(in the rows, 128 means zero)
Each path below is one point turned by a fixed rotation once a step. After each direction that follows a path, write how fast that rotation turns it, in degrees a step (0 if it stays still).
Each turn is a multiple of 5 degrees from 10 to 175, or 0.
Each row of a path follows its step; steps can be skipped.
Path 1:
step 0: | 119 | 143 | 120 | 153 | 152 | 116 | 137 | 144 | 127 | 128 | 119 | 137 | 136 | 129 | 123 | 161 | 147 | 105 | 111 | 122 | 145 | 141 | 129 | 124 | 143 | 109 | 137 |  91 | 107 | 143 | 123 | 107 | 125 | 108 | 104 | 150 | 126 | 125 | 137 | 134 | 130 | 134 |
step 1: | 144 | 129 | 123 | 143 | 129 | 138 | 144 | 135 | 122 | 113 | 150 | 113 | 119 |  95 |  89 | 129 | 131 | 130 | 115 | 142 | 153 | 125 | 105 | 115 | 128 | 106 | 120 | 128 | 102 | 136 | 116 | 130 | 126 | 133 | 141 | 110 | 140 | 130 | 156 | 116 | 133 | 133 |
step 2: | 141 | 128 | 136 | 134 | 152 | 147 | 119 | 146 | 110 | 143 | 120 | 133 | 134 |  90 | 132 | 121 | 149 | 142 | 123 | 146 | 126 | 128 | 113 | 120 | 125 | 114 | 134 | 157 | 139 | 125 | 108 | 133 | 132 | 130 | 129 | 105 | 140 | 128 |  89 | 146 | 131 | 106 |
step 3: | 134 | 149 | 138 | 133 | 151 | 136 | 114 | 137 | 123 | 139 | 152 | 112 | 117 | 153 | 173 | 152 | 140 | 131 | 128 | 146 | 123 | 157 | 123 | 107 | 130 | 120 | 136 | 116 | 132 | 101 | 136 | 125 | 121 | 138 | 128 | 116 | 121 | 143 | 122 | 133 | 121 | 132 |
step 4: | 147 | 126 | 144 | 130 |  99 | 136 | 125 | 158 | 138 | 108 | 140 | 116 | 134 | 121 | 142 | 148 | 123 | 112 | 116 | 119 | 121 | 108 | 124 | 121 | 139 | 139 | 142 | 133 |  98 | 108 | 135 | 139 | 127 | 141 | 118 | 145 | 101 | 159 | 148 | 134 | 134 | 115 |
step 5: | 125 | 114 | 106 | 119 | 140 | 145 | 147 | 139 | 142 | 127 | 126 | 145 | 124 | 118 | 118 | 110 | 140 | 123 | 117 | 132 | 117 | 123 | 121 | 137 | 109 | 144 | 158 | 163 | 125 | 112 | 111 | 112 | 113 | 154 | 147 | 160 | 125 | 146 | 132 | 125 | 130 | 140 |
step 6: |  94 | 109 | 106 | 142 | 134 | 138 | 118 | 114 | 129 | 142 | 124 | 150 | 117 | 130 | 131 | 140 | 141 | 111 | 137 | 119 | 128 | 130 | 125 | 132 | 127 |  91 | 133 | 119 | 126 | 110 | 141 | 100 | 137 | 126 | 136 | 142 | 142 | 157 | 104 | 119 | 105 | 111 |
step 7: | 135 | 127 | 119 | 129 |  99 | 111 | 114 | 137 | 110 | 132 | 141 | 135 | 120 | 141 |  87 | 134 | 105 | 119 | 129 | 141 | 136 | 132 | 115 | 113 | 117 | 106 | 112 | 122 | 140 |  96 | 137 | 147 | 127 | 118 | 123 | 122 | 128 | 159 | 140 | 133 | 112 | 141 |
step 8: | 134 | 131 | 146 | 143 | 110 | 121 | 112 | 152 | 111 | 127 | 105 | 134 | 122 | 126 | 125 | 118 | 121 | 108 | 116 | 138 | 124 | 133 | 112 | 138 | 113 | 123 | 131 | 168 | 130 | 134 | 101 | 145 | 135 | 116 | 109 | 143 | 114 | 112 | 101 | 109 | 120 | 150 |
step 9: | 119 |  94 | 131 | 147 | 143 | 148 | 120 | 115 | 138 | 139 | 140 | 113 | 112 | 145 | 156 | 121 | 137 | 122 | 132 | 148 | 118 | 149 | 127 | 142 | 131 | 120 | 107 | 152 | 118 | 126 | 148 | 135 | 125 | 137 | 110 | 132 | 144 | 112 | 135 | 105 | 136 | 156 |
step 10: | 135 | 104 | 125 | 143 | 101 | 143 | 112 | 107 | 131 | 142 | 115 | 130 | 148 | 123 | 130 | 138 | 139 | 159 | 142 | 135 | 117 | 117 | 146 | 141 | 134 | 139 | 115 | 124 |  98 | 113 | 132 | 150 | 131 | 123 | 103 | 127 | 130 | 147 | 144 | 151 | 113 | 127 |
step 11: | 113 | 170 | 124 | 141 | 119 | 129 | 128 | 110 | 131 | 129 |  98 | 142 | 138 | 127 | 124 | 113 | 124 | 126 | 110 | 140 | 125 | 137 | 121 | 141 | 120 | 163 | 130 | 125 | 118 | 119 | 127 | 146 |  89 | 130 | 147 | 132 | 126 | 138 | 128 | 146 | 118 | 153 |
Speeds:
| 122 | 127 | 131 | 116 | 127 | 121 | 125 | 127 | 124 | 127 | 123 | 118 | 130 | 126 | 128 | 127 | 131 | 133 | 133 | 118 | 125 | 125 | 130 | 120 | 132 | 124 | 129 | 130 | 134 | 135 | 130 | 127 | 119 | 130 | 129 | 131 | 130 | 125 | 133 | 125 | 124 | 128 |	0
| 124 | 134 | 134 | 125 | 134 | 124 | 125 | 122 | 117 | 123 | 135 | 135 | 119 | 126 | 123 | 123 | 131 | 126 | 129 | 128 | 128 | 124 | 125 | 125 | 126 | 122 | 124 | 126 | 127 | 125 | 122 | 135 | 129 | 119 | 132 | 128 | 131 | 130 | 125 | 126 | 131 | 125 |	65
| 129 | 129 | 125 | 125 | 129 | 133 | 123 | 118 | 127 | 130 | 123 | 127 | 124 | 128 | 127 | 125 | 125 | 135 | 125 | 134 | 129 | 129 | 127 | 122 | 123 | 131 | 130 | 125 | 132 | 128 | 136 | 126 | 128 | 126 | 124 | 123 | 132 | 133 | 123 | 136 | 116 | 118 |	90
| 130 | 134 | 133 | 131 | 126 | 129 | 123 | 130 | 122 | 127 | 130 | 125 | 128 | 130 | 131 | 126 | 129 | 128 | 133 | 137 | 131 | 128 | 133 | 122 | 133 | 131 | 123 | 135 | 134 | 128 | 126 | 129 | 138 | 140 | 119 | 125 | 133 | 126 | 127 | 122 | 129 | 127 |	60
| 127 | 120 | 125 | 121 | 128 | 127 | 139 | 137 | 130 | 129 | 130 | 127 | 134 | 128 | 120 | 123 | 126 | 132 | 133 | 133 | 120 | 127 | 128 | 123 | 134 | 131 | 123 | 129 | 128 | 126 | 125 | 137 | 129 | 124 | 122 | 127 | 128 | 133 | 125 | 133 | 128 | 124 |	130
| 128 | 130 | 132 | 135 | 131 | 133 | 125 | 124 | 135 | 133 | 124 | 122 | 131 | 133 | 120 | 132 | 134 | 129 | 124 | 123 | 130 | 131 | 123 | 124 | 130 | 128 | 129 | 132 | 126 | 132 | 125 | 137 | 132 | 120 | 124 | 126 | 138 | 124 | 131 | 132 | 129 | 135 |	40
